128 stands for zero in the data rows.
Here are some points, one per row:
{136, 110, 164, 104, 110, 42, 144, 77, 102, 173, 197, 105, 123, 155, 108, 139, 114, 98, 126, 83, 127, 149, 129, 177}
{156, 211, 114, 122, 189, 151, 170, 124, 69, 98, 113, 174, 124, 106, 144, 107, 110, 148, 104, 170, 102, 107, 171, 125}
{121, 185, 165, 103, 137, 122, 114, 105, 232, 107, 77, 145, 130, 136, 107, 110, 152, 150, 130, 145, 168, 139, 131, 145}
{110, 102, 133, 84, 123, 139, 93, 170, 98, 147, 148, 157, 115, 99, 134, 117, 99, 172, 159, 111, 171, 156, 72, 146}
{113, 162, 105, 80, 116, 127, 119, 107, 214, 177, 140, 102, 46, 120, 142, 83, 139, 108, 122, 90, 94, 86, 155, 192}
{161, 144, 245, 126, 97, 146, 138, 78, 128, 138, 176, 129, 126, 139, 164, 92, 102, 103, 158, 98, 130, 110, 174, 159}
{63, 68, 137, 218, 153, 91, 124, 51, 149, 128, 126, 102, 133, 57, 130, 108, 95, 212, 176, 112, 127, 146, 164, 155}
{140, 134, 139, 160, 120, 94, 189, 111, 142, 96, 132, 99, 89, 96, 149, 149, 119, 72, 84, 162, 106, 106, 136, 121}
{139, 158, 158, 84, 145, 138, 101, 80, 73, 130, 76, 136, 152, 149, 85, 188, 140, 165, 105, 152, 156, 166, 112, 152}
{87, 149, 151, 124, 168, 114, 83, 132, 114, 118, 127, 87, 143, 152, 118, 122, 68, 125, 101, 123, 99, 130, 99, 129}
{69, 142, 130, 109, 118, 166, 157, 156, 112, 203, 128, 143, 178, 132, 174, 126, 178, 127, 121, 107, 175, 143, 86, 77}
{162, 98, 229, 135, 116, 95, 108, 87, 102, 151, 167, 150, 163, 135, 111, 114, 92, 123, 147, 89, 132, 85, 160, 143}
{127, 106, 132, 168, 89, 150, 138, 168, 84, 132, 142, 112, 183, 114, 130, 187, 141, 113, 122, 163, 97, 150, 137, 197}
{163, 174, 138, 122, 131, 128, 190, 182, 132, 109, 125, 144, 149, 129, 126, 56, 141, 139, 101, 79, 129, 163, 128, 127}
{153, 84, 123, 151, 140, 175, 171, 107, 169, 139, 130, 124, 87, 96, 103, 80, 118, 107, 83, 155, 98, 200, 134, 103}
{132, 143, 108, 160, 103, 72, 113, 188, 146, 59, 120, 107, 75, 186, 198, 116, 167, 194, 137, 119, 141, 164, 94, 117}
{138, 105, 130, 168, 186, 164, 113, 105, 133, 168, 168, 116, 188, 59, 160, 92, 220, 144, 138, 138, 100, 116, 111, 99}
{161, 125, 108, 106, 185, 159, 133, 138, 180, 143, 100, 159, 113, 153, 147, 156, 93, 120, 117, 168, 108, 178, 169, 96}
{154, 201, 123, 95, 175, 147, 153, 119, 78, 93, 92, 99, 153, 101, 194, 155, 97, 151, 125, 150, 102, 150, 188, 129}
{115, 139, 175, 149, 122, 111, 106, 103, 59, 171, 102, 124, 98, 107, 81, 158, 131, 118, 134, 78, 126, 100, 127, 86}
{137, 128, 138, 145, 102, 97, 165, 202, 117, 104, 141, 174, 181, 194, 221, 170, 137, 192, 132, 131, 134, 168, 101, 143}
{79, 160, 152, 109, 152, 164, 100, 115, 137, 116, 113, 150, 78, 158, 124, 111, 91, 124, 91, 128, 104, 161, 109, 124}
{113, 134, 86, 78, 118, 125, 116, 124, 75, 207, 123, 149, 197, 102, 159, 56, 120, 113, 110, 99, 95, 137, 156, 168}
{198, 127, 136, 105, 126, 132, 160, 156, 93, 115, 141, 141, 105, 94, 105, 140, 105, 147, 114, 103, 142, 101, 76, 105}
{116, 135, 108, 112, 112, 182, 178, 135, 93, 129, 182, 167, 99, 139, 123, 111, 103, 132, 198, 129, 145, 61, 98, 133}
{154, 55, 88, 100, 125, 110, 136, 115, 177, 103, 96, 164, 143, 114, 144, 104, 102, 130, 73, 142, 128, 81, 160, 121}
{174, 112, 120, 166, 119, 146, 128, 106, 91, 120, 146, 142, 80, 54, 182, 120, 184, 127, 168, 144, 99, 128, 104, 114}
{150, 103, 132, 142, 141, 147, 177, 124, 141, 109, 117, 151, 123, 104, 123, 120, 104, 61, 110, 164, 113, 170, 132, 137}
{86, 104, 142, 119, 94, 94, 180, 144, 161, 147, 179, 93, 162, 137, 93, 158, 113, 158, 217, 136, 110, 90, 140, 65}
{199, 83, 114, 105, 122, 69, 116, 110, 143, 91, 105, 122, 174, 101, 73, 100, 120, 138, 113, 92, 115, 118, 107, 118}
{192, 111, 95, 144, 80, 87, 125, 97, 193, 117, 136, 138, 169, 84, 137, 139, 119, 111, 189, 146, 92, 137, 107, 91}
{108, 156, 116, 96, 108, 174, 129, 164, 121, 102, 148, 116, 89, 107, 92, 141, 112, 161, 157, 104, 172, 153, 74, 160}
{140, 96, 105, 108, 94, 205, 144, 129, 94, 120, 159, 112, 161, 191, 140, 97, 201, 166, 107, 146, 161, 128, 75, 95}
{100, 141, 84, 109, 109, 107, 130, 133, 128, 92, 127, 79, 154, 109, 110, 150, 110, 133, 123, 112, 184, 125, 82, 142}
{157, 137, 145, 175, 84, 107, 145, 128, 123, 162, 139, 54, 135, 138, 131, 149, 140, 98, 146, 170, 113, 170, 133, 198}
{110, 143, 98, 102, 113, 123, 119, 117, 121, 91, 155, 101, 121, 117, 146, 191, 81, 133, 98, 117, 182, 125, 87, 154}
{87, 167, 140, 116, 179, 152, 93, 72, 131, 123, 97, 103, 118, 152, 145, 144, 87, 128, 86, 126, 141, 90, 115, 130}
{175, 195, 108, 201, 85, 102, 105, 95, 111, 170, 142, 175, 158, 104, 56, 90, 129, 153, 121, 139, 144, 85, 152, 103}
{146, 75, 101, 146, 108, 130, 172, 139, 147, 108, 125, 140, 121, 115, 128, 128, 133, 99, 109, 169, 103, 142, 149, 122}
{132, 86, 156, 107, 78, 141, 133, 124, 106, 78, 82, 124, 108, 138, 90, 89, 179, 172, 121, 154, 129, 102, 173, 129}
{122, 185, 201, 177, 151, 162, 158, 99, 175, 102, 135, 109, 102, 82, 96, 117, 137, 106, 97, 129, 106, 122, 156, 79}
{88, 127, 113, 136, 175, 45, 134, 122, 100, 143, 111, 119, 97, 142, 115, 139, 89, 121, 154, 106, 168, 107, 147, 109}
{153, 100, 72, 143, 129, 106, 134, 120, 142, 156, 97, 174, 114, 151, 91, 187, 126, 80, 142, 173, 105, 174, 126, 172}
{93, 118, 137, 108, 143, 123, 104, 138, 159, 130, 133, 101, 183, 144, 91, 164, 139, 135, 85, 126, 83, 83, 138, 125}
{157, 95, 129, 150, 97, 146, 116, 131, 145, 182, 101, 90, 138, 133, 125, 117, 129, 78, 158, 175, 123, 188, 137, 170}
{165, 120, 109, 109, 119, 145, 174, 192, 136, 195, 131, 101, 125, 134, 100, 173, 127, 169, 130, 92, 174, 111, 97, 100}
{93, 159, 145, 141, 197, 185, 84, 80, 106, 93, 74, 122, 147, 158, 146, 197, 122, 105, 118, 91, 151, 94, 112, 111}
{86, 157, 95, 112, 124, 114, 141, 136, 151, 166, 141, 108, 182, 162, 159, 134, 209, 113, 126, 111, 170, 116, 85, 75}
{137, 133, 136, 161, 100, 105, 153, 173, 124, 96, 139, 66, 151, 132, 170, 151, 110, 71, 111, 159, 98, 121, 135, 163}
{116, 150, 186, 135, 184, 95, 96, 108, 133, 147, 85, 136, 70, 157, 153, 173, 178, 125, 136, 112, 153, 101, 84, 127}
{96, 189, 145, 101, 133, 126, 108, 128, 145, 140, 123, 109, 102, 147, 118, 124, 117, 124, 86, 136, 108, 136, 114, 125}
{70, 111, 187, 137, 89, 144, 157, 131, 134, 123, 156, 124, 124, 135, 155, 123, 104, 168, 210, 114, 85, 174, 129, 91}
{136, 90, 136, 128, 155, 61, 176, 144, 82, 128, 105, 161, 129, 115, 85, 90, 127, 95, 119, 190, 120, 103, 137, 128}
{94, 103, 105, 107, 126, 169, 138, 88, 100, 150, 201, 86, 125, 183, 127, 90, 195, 78, 149, 78, 154, 105, 133, 165}
{92, 111, 146, 145, 123, 145, 108, 117, 135, 116, 105, 141, 127, 86, 171, 121, 148, 104, 101, 110, 96, 86, 88, 81}
{117, 74, 92, 93, 126, 103, 118, 94, 128, 87, 190, 125, 142, 123, 132, 48, 120, 130, 99, 123, 204, 223, 107, 153}
{161, 101, 87, 93, 171, 147, 148, 124, 137, 109, 91, 85, 77, 135, 144, 156, 117, 173, 93, 156, 106, 79, 185, 135}
{120, 93, 116, 102, 135, 148, 109, 145, 120, 131, 152, 142, 121, 122, 148, 163, 88, 124, 173, 101, 160, 101, 130, 136}
{140, 131, 107, 126, 114, 163, 176, 200, 181, 202, 122, 124, 95, 129, 124, 162, 148, 173, 149, 83, 187, 127, 103, 88}
{154, 124, 110, 102, 166, 148, 123, 150, 125, 124, 94, 242, 131, 162, 146, 146, 94, 84, 134, 177, 104, 164, 158, 101}
{159, 138, 115, 165, 119, 119, 48, 142, 101, 153, 110, 125, 79, 168, 173, 91, 111, 92, 147, 180, 140, 115, 142, 129}
{120, 119, 99, 239, 156, 145, 74, 110, 132, 181, 160, 210, 114, 123, 84, 157, 155, 173, 95, 132, 104, 133, 157, 153}
{154, 132, 99, 191, 119, 136, 32, 151, 106, 172, 131, 128, 80, 177, 157, 102, 120, 86, 147, 167, 138, 172, 163, 112}
{137, 120, 112, 103, 106, 114, 140, 136, 103, 108, 128, 154, 118, 148, 116, 144, 163, 103, 106, 70, 134, 175, 156, 71}
{129, 137, 80, 141, 84, 142, 91, 130, 132, 96, 91, 104, 186, 227, 153, 50, 120, 143, 160, 104, 126, 97, 114, 141}
{95, 107, 133, 117, 118, 163, 162, 138, 99, 138, 171, 138, 139, 143, 82, 143, 82, 129, 209, 131, 105, 78, 132, 86}
There is one direction along which these points spread out most. Take the direction at right angles to it along which they spread out most. Go by this last direction. How many in every 100 of the points above lie lower along it than each point below? Answers are rounded to whole numbers. More than half of the points above lie lower than the first one.
{126, 109, 93, 122, 93, 198, 116, 156, 175, 80, 166, 181, 147, 106, 159, 147, 79, 157, 122, 106, 208, 107, 96, 148} 38
{96, 97, 146, 132, 145, 114, 100, 137, 173, 118, 95, 126, 185, 116, 117, 114, 140, 122, 132, 94, 149, 140, 87, 132} 41
{174, 117, 98, 128, 144, 108, 88, 130, 155, 151, 87, 114, 133, 153, 135, 129, 80, 102, 109, 168, 126, 96, 115, 98} 30
{99, 117, 132, 147, 124, 127, 129, 196, 151, 89, 115, 131, 141, 117, 108, 101, 132, 64, 111, 143, 100, 100, 119, 176} 61
{149, 179, 156, 147, 191, 83, 173, 127, 91, 103, 131, 103, 139, 92, 98, 102, 139, 143, 112, 163, 100, 110, 167, 83} 36
{100, 103, 142, 144, 135, 129, 92, 206, 100, 76, 130, 84, 150, 131, 62, 131, 174, 79, 139, 132, 114, 139, 129, 199} 64
{133, 142, 105, 84, 139, 113, 111, 122, 148, 174, 143, 68, 106, 113, 157, 124, 111, 156, 121, 119, 75, 132, 173, 173} 42
{86, 140, 108, 122, 113, 90, 83, 117, 112, 91, 102, 202, 81, 106, 113, 143, 174, 158, 119, 88, 115, 161, 137, 97} 18
{139, 153, 166, 89, 117, 79, 120, 102, 183, 98, 91, 130, 139, 147, 87, 145, 169, 150, 130, 163, 156, 89, 143, 141} 21
{152, 142, 98, 85, 147, 124, 143, 130, 129, 133, 83, 122, 107, 103, 175, 122, 100, 162, 99, 125, 106, 152, 182, 140} 20
{76, 113, 167, 166, 56, 150, 125, 93, 93, 124, 124, 151, 128, 151, 103, 125, 143, 146, 177, 104, 113, 146, 124, 159} 74
{120, 159, 108, 107, 147, 145, 94, 122, 122, 95, 200, 137, 88, 61, 85, 174, 185, 99, 110, 111, 130, 111, 140, 85} 27
